One vector is turned by the same rotation once a step. Each row is the vector after some number of steps, and that number follows the row.
The counts run from 0 to 595.
[ 0.45 -1.14 -0.29 -3.48  2.48 -0.17  0.14 -0.61 -0.33  0.80 -1.50 -0.39
 -0.20 -1.31  0.73  0.36 -0.28  1.05  2.11  0.77 -0.50 -0.92 -2.45  0.18
  0.87 -1.81  0.77 -1.83 -0.58  1.86 -0.79 -2.99 -0.99  2.63  0.82  0.78
  0.94 -1.04  0.45  2.10 -1.77]  26
[-0.36  0.93  1.78  0.62  1.62  0.40 -0.14 -0.71  0.04  0.70 -1.37 -1.34
 -0.17 -2.34 -0.37  1.19  1.43  0.05  2.85 -1.41 -0.43 -0.07 -4.57 -0.16
 -0.23 -0.50 -0.43 -0.14 -0.64  1.44 -1.46 -0.96  1.05  3.22 -0.85  1.71
  0.92  0.55 -0.37  1.05  1.20]  230
[ 0.05  1.28  0.08 -1.43  0.33  0.53 -1.38  1.76 -0.78  2.68 -0.26 -0.39
 -2.07 -1.58  1.85 -1.58  0.37 -0.79  1.71 -0.61  0.61 -0.56 -1.61 -1.01
  2.01 -3.03  1.31  0.67 -0.16  1.51 -1.52  0.47 -2.38  2.08  0.19  0.24
 -1.97 -0.33 -2.19  1.00  0.36]  405
[ 1.34 -0.06 -0.66 -1.82  2.62 -1.32 -0.12  1.87  2.12  1.21  0.11  1.04
  0.81  0.09  1.59 -0.29  0.78  0.46  3.10 -0.87  1.56 -0.99 -1.80 -0.06
  1.69 -1.88  1.32 -1.34 -2.15  1.96 -1.27 -1.87 -1.64  1.09  0.83  0.90
 -0.28 -0.12  1.04  1.77 -0.79]  532
[-0.82 -0.29  0.31  0.92  3.08 -1.15 -1.11  0.48  0.05  0.82 -2.29  0.08
 -0.25 -1.07  0.11 -1.09 -0.39 -0.24  3.55 -1.80  1.85  0.66 -2.33 -0.40
 -1.87 -1.48  1.74  0.50  0.02  2.57 -1.43  0.21 -1.34  1.51 -0.27  0.81
 -1.64  1.46 -0.38  2.14  0.87]  197
[ 0.44  0.54 -1.70 -2.20  1.19  0.87 -2.09 -0.05  0.59  0.02  0.21 -1.07
  1.59 -1.43  1.87 -0.31  0.29  0.90  0.34  0.20  1.69 -1.74 -1.90 -1.04
  0.46 -2.88 -0.05 -1.14 -1.96  1.43 -1.38 -0.50 -1.23  3.29  0.56  0.59
  1.77 -0.36  0.10  2.42 -2.05]  319
[ 1.23 -0.53 -1.01 -0.73  2.60 -0.50 -1.68  1.23  0.77  3.69 -0.48 -0.38
 -0.87 -1.70 -0.35 -0.32 -0.47  0.23  3.90 -0.97  0.69 -0.86 -1.43  0.07
  0.90 -1.77  0.96  0.93  0.37  2.26 -1.25 -1.00 -1.24  2.10 -0.80  1.35
 -0.60  1.64 -0.06  1.72 -0.54]  191
[-0.31 -0.64  0.54 -1.87  1.97  1.51 -0.35 -0.56  0.70 -0.37 -1.88 -1.54
  0.36 -1.15 -0.02  1.44 -0.04  0.48  2.13  0.81  1.28 -2.58 -1.52  0.61
  0.41 -1.16  0.82 -1.49 -0.77  1.14 -0.87 -2.38  0.25  2.86  0.56 -0.12
  2.87 -1.43  1.49  2.11  0.72]  22
[-0.71 -0.82 -1.54 -1.81  0.72  1.33 -0.01  0.29  0.15  0.00  0.03 -2.40
 -2.05 -3.08 -0.10  0.37 -2.72 -0.19  1.63  1.69  1.34 -1.26  0.38  1.02
  0.96 -2.68  1.07 -1.62 -1.74  1.37 -0.84 -1.10  0.06  2.42  0.49 -1.00
  0.44  0.09  1.53  1.27  1.71]  353
[-0.18  1.09  0.10 -2.20  1.84  2.06  0.35  0.31  0.96  0.89  1.28 -0.15
 -0.84 -0.50 -0.18  0.02  0.60  2.11  1.85  1.35  0.51 -1.76 -1.65 -1.43
  1.30 -2.58  2.68 -0.90 -0.54  0.28 -2.07  0.07 -2.59  2.27  0.80  1.47
  0.80 -1.05 -0.55  2.39  0.01]  45
[-0.50  0.72  1.12  0.55  0.51 -1.45 -0.37  1.04  0.87 -0.45 -1.93 -1.20
  0.69 -1.71  2.27 -0.17  0.42 -2.08  2.02 -1.73  1.88  1.00 -3.73  0.53
 -0.05 -1.02 -0.90 -1.01 -1.95  2.20 -1.07 -1.20  1.10  1.71  0.38 -0.31
 -1.74  0.16 -0.08  0.99  1.85]  494
[-0.03  0.72 -1.10 -2.87  1.03  0.96 -2.14  0.38 -1.16 -0.23 -0.45 -0.23
 -1.22 -2.23  0.58 -2.34 -0.64  1.23  0.65 -0.65  1.72 -0.52 -1.76 -1.00
  0.29 -2.12  1.41 -0.07 -2.20  2.41 -1.31 -1.80 -1.54  2.17  0.06  1.39
  1.30  0.10 -1.00  1.76 -1.83]  385
[-0.83  0.62  1.57 -2.00  0.61  0.88  0.33  0.51  0.14 -1.36 -1.93 -0.80
 -0.77 -1.13  1.60 -2.03 -1.63 -0.05  0.81 -0.12  2.43 -1.06 -0.09 -0.19
  0.45 -1.78  2.73 -1.12 -1.70  1.88 -1.40 -2.84 -1.28  1.67  0.73 -0.62
  1.11 -2.02  0.26  1.08  1.88]  365
[-0.16  0.99 -2.59 -0.35  1.36  1.12 -1.56  0.87  1.00  1.88  1.01 -2.16
 -1.72 -3.33  0.32 -1.08 -2.16  1.31  1.37  0.58  0.79 -0.56 -0.68 -0.66
 -0.51 -2.03  1.80  1.57 -1.05  1.46 -1.70  0.55 -1.56  2.99 -1.14  1.26
  0.42  1.40  0.28  1.58 -0.31]  126
[ 0.88  1.67  0.64 -1.59  0.18 -0.56 -0.23  2.26  1.14  0.73 -0.94  0.80
  0.02 -1.12  0.55 -2.15 -0.63 -0.08  1.61 -1.82  1.55 -1.06 -2.46  0.46
  1.35  0.11  1.93  0.05 -1.06  2.77 -0.89 -3.88 -1.53  0.80 -0.42  1.35
 -0.56 -0.94 -0.27  1.42  0.26]  449
[-0.69  1.39  1.44 -1.25  0.99  0.31  0.70  0.41  2.03 -1.19 -0.93 -1.26
  1.08  0.01  2.32  0.25  0.79  0.42  1.15  0.79  1.44 -1.12 -2.30 -0.83
  0.73 -0.96  1.93 -1.14 -2.02  1.15 -1.53 -2.06 -0.13  2.53  0.78  0.16
  2.32 -2.18 -0.12  1.52  0.85]  299
[-1.06  1.30  1.95 -0.20  1.71 -0.51 -0.63  1.04  0.72 -0.25 -2.07 -0.38
 -1.50 -0.22  1.04  0.67  1.49 -1.05  2.63  0.06  2.57 -0.95 -2.26 -0.73
 -0.42  0.00  2.40  0.41 -1.22  2.32 -1.18 -1.17  0.35  1.45  0.13  0.48
  1.07 -1.43 -1.35  1.93  2.44]  216
[-0.18  0.77 -2.44 -1.52  1.36  2.01 -0.47  0.47 -0.51  0.61  1.54 -2.46
 -1.52 -3.15 -0.04  1.36 -0.11  0.53  0.86  0.97  0.01 -1.43 -1.82 -0.83
  0.32 -2.53  0.81 -0.28 -2.46  0.99 -0.82  1.70 -0.69  2.91 -0.15  0.43
 -0.35  0.65  0.43  2.23 -0.04]  60
[ 1.09 -0.17 -0.93 -0.79  2.00 -0.61  0.26  1.99  0.82  2.41  0.12 -1.03
 -2.97 -2.63  0.06  1.05  0.27 -0.24  3.74 -0.54 -0.30 -0.05 -1.67  0.29
  1.67 -0.75  1.23  0.68 -1.64  1.93 -0.79 -0.68  0.36  1.52 -1.30  1.31
 -1.31  1.50  0.49  0.74  1.29]  207
[-1.22  0.32  0.72  0.13  2.49 -0.01  1.56  0.80  2.42  1.26 -0.56 -1.48
 -0.11 -0.02  1.15  1.76  0.07 -0.21  2.90  1.65  0.50 -1.19 -2.21 -0.50
 -0.18 -1.38  2.70 -1.13  0.55  0.54 -1.88  0.34 -1.28  2.08  0.95 -0.05
 -1.36 -1.79 -0.60  2.49  1.68]  277
[ 0.06 -1.19 -1.98 -0.62  2.56 -0.42  0.40  0.56  1.29  2.53 -0.43 -1.90
 -0.11 -1.77  1.01  2.17 -0.52 -0.06  2.89  0.98 -1.22 -0.89 -2.62  0.02
  0.37 -1.69  0.97 -0.46 -0.03  1.11 -1.14  0.24 -0.82  2.91  0.11  0.37
 -1.41 -0.25  0.83  2.42 -0.97]  274
[ 0.20  1.17  1.41  0.84  0.63  1.25 -1.02  0.79  0.68  0.04 -0.36  0.10
 -0.27 -0.70 -1.90 -1.48 -0.94 -0.30  2.34 -2.13  3.58 -1.44 -1.39  0.80
  0.51 -1.17  0.54 -0.53 -0.68  1.46 -1.44 -1.45 -0.65  1.31  0.31  0.53
 -0.56  1.25  1.43  1.60  3.76]  183
[ 0.79  0.62  2.26  0.15 -0.34  1.01 -1.53  0.34  0.94  1.94 -1.86 -1.07
  0.26 -1.71  0.86 -1.71  0.00 -0.32  2.11 -2.69  1.21 -1.29 -1.80  0.36
  1.80 -1.59 -0.80  0.48 -0.51  1.76 -1.76 -2.90  0.09  3.08 -0.80  0.33
  1.47  0.16  0.73 -0.08  1.98]  168
[ 1.08  1.20 -0.67 -1.45  1.23  0.75 -0.90  1.31  1.74  2.63  0.64  0.17
  0.78  0.27 -0.21  1.16  0.84 -0.45  2.44  0.54  1.24 -3.36 -2.25 -0.27
  2.30 -1.78  0.21 -1.14  0.01  0.87 -0.77 -1.01 -1.50  2.04  0.57  0.41
 -0.22 -1.04  0.15  2.89  0.12]  255
[-1.27  0.95  1.28 -0.22  1.70  0.33  1.18  0.36  0.55 -1.65 -0.50 -1.12
 -1.39 -0.73  1.18  1.33  1.48 -0.92  1.94  0.41  1.92  0.05 -2.36 -0.85
 -0.39 -2.18  1.74 -2.19 -2.83  1.10 -1.55  0.76  0.19  1.37  1.49 -0.53
 -0.19 -0.19 -0.12  1.44  3.53]  558
[-1.25  0.11  0.59 -0.02  0.06  1.71  1.17 -0.89 -0.54  0.55 -1.12 -3.46
 -0.76 -3.73  1.22  0.28 -1.29 -0.11  0.56 -0.24 -1.37  0.02 -2.87 -0.03
  0.13 -2.35 -0.62 -0.85 -0.84  0.72 -1.65  0.49  0.07  3.94  0.02 -0.21
 -1.18 -0.29  0.50  0.88  1.23]  81
[ 0.73  0.47 -2.29 -0.81  0.99  0.61 -0.87  1.46  1.12  2.14  1.10 -2.00
 -1.17 -3.25  0.76 -1.37 -1.50  1.07  1.38 -0.69  0.32 -0.54 -0.78 -0.39
  0.70 -2.07  1.59  1.32 -1.46  1.53 -1.66 -0.03 -1.49  2.86 -1.49  1.30
 -0.07  1.62  1.18  0.82 -0.13]  125
[ 0.39  1.74  0.66 -1.32 -0.64 -0.46 -1.55  1.25  0.38  0.86  0.01 -0.06
 -1.90 -2.14  1.76 -1.88 -0.62 -1.48  1.33  0.58  2.71  0.33 -1.54  0.27
  2.22 -1.79 -0.08 -0.71 -1.70  2.62 -1.23 -2.93 -0.13  1.03  0.65 -0.27
  0.17 -1.39 -2.19  0.86  1.82]  156
[-0.34  0.91  1.40 -1.15 -0.64  1.24  1.76 -0.28  0.41  0.29  0.28 -0.66
 -0.29 -2.67  0.89 -2.22 -2.52 -0.03  0.55 -0.44 -0.25  0.52 -2.53  0.85
  1.30 -2.26  0.49 -2.14 -0.45  0.99 -2.06 -2.08 -2.10  2.19  1.47  0.28
 -2.74 -0.79 -0.08  0.85  1.39]  96
[ 0.00  1.20 -1.70  0.16  1.23 -0.67 -2.46  0.97  1.59  2.17  0.68 -1.92
 -1.01 -2.29  0.62  1.28  0.57 -0.96  2.49  2.26  1.54 -0.74 -2.21  0.09
  0.20 -1.30 -0.02  0.94 -0.53  2.14 -0.91  0.02  0.81  2.47 -0.72  0.69
  0.81 -0.41 -1.77  2.45  0.53]  485
[-0.20  0.56  0.63  0.55  1.50  0.75 -1.88 -0.50 -0.35 -0.05 -1.11  0.07
  0.16 -2.17 -1.95 -1.91 -1.25 -0.12  2.41 -2.57  2.78  0.23 -2.59  0.57
 -1.11 -1.90 -0.25 -0.67 -0.13  2.19 -1.90 -0.93 -0.59  1.52  0.45  1.24
 -1.42  2.26  0.84  1.72  1.68]  181
[-0.41  0.63 -0.06 -0.78  0.31  2.25 -0.76  0.81  0.91 -0.25  0.38 -1.78
  0.45 -0.92  0.84  0.14 -0.46 -0.50  0.72 -0.84  2.57 -2.43 -0.43 -0.23
  1.18 -3.29  0.28 -1.58 -2.79  0.25 -1.57  0.57 -0.82  2.46  0.71 -1.09
 -0.22  0.31  2.36  1.78  2.66]  332
[ 0.12 -1.20  0.77 -1.07  1.67 -0.23  2.36 -0.37 -0.25  0.58 -0.85 -1.21
 -1.13 -2.18  0.44  1.15 -0.22 -0.69  3.10 -0.07 -0.59  0.75 -2.93  0.99
  1.08 -2.36 -0.25 -2.92 -1.08  1.09 -1.57 -0.96 -0.49  1.84  1.70 -0.08
 -2.19  0.33  0.78  0.79  1.49]  14
[ 0.24  1.84  0.08 -2.54  0.23  1.26 -0.90  0.96 -0.29  0.24  1.23  0.70
 -2.17 -1.46 -0.02 -2.27 -0.85  0.76  0.96  0.46  2.27 -0.62 -1.19 -1.02
  1.43 -2.60  2.04 -1.01 -1.99  1.54 -1.84 -1.22 -2.54  1.09  0.81  1.35
  0.00 -0.31 -1.82  1.74  0.34]  387
[-0.16  0.08 -1.43 -0.88  2.57 -0.40 -0.97  0.17  0.52  2.02 -0.32  0.06
  0.98 -0.92 -0.19  0.69  0.11 -0.05  2.63  0.27  0.61 -0.88 -3.53 -0.04
 -0.19 -1.77 -0.23 -1.05  0.56  1.52 -1.51  0.09 -1.61  2.38  1.21  0.95
 -2.12  0.11 -0.70  3.58 -1.37]  258
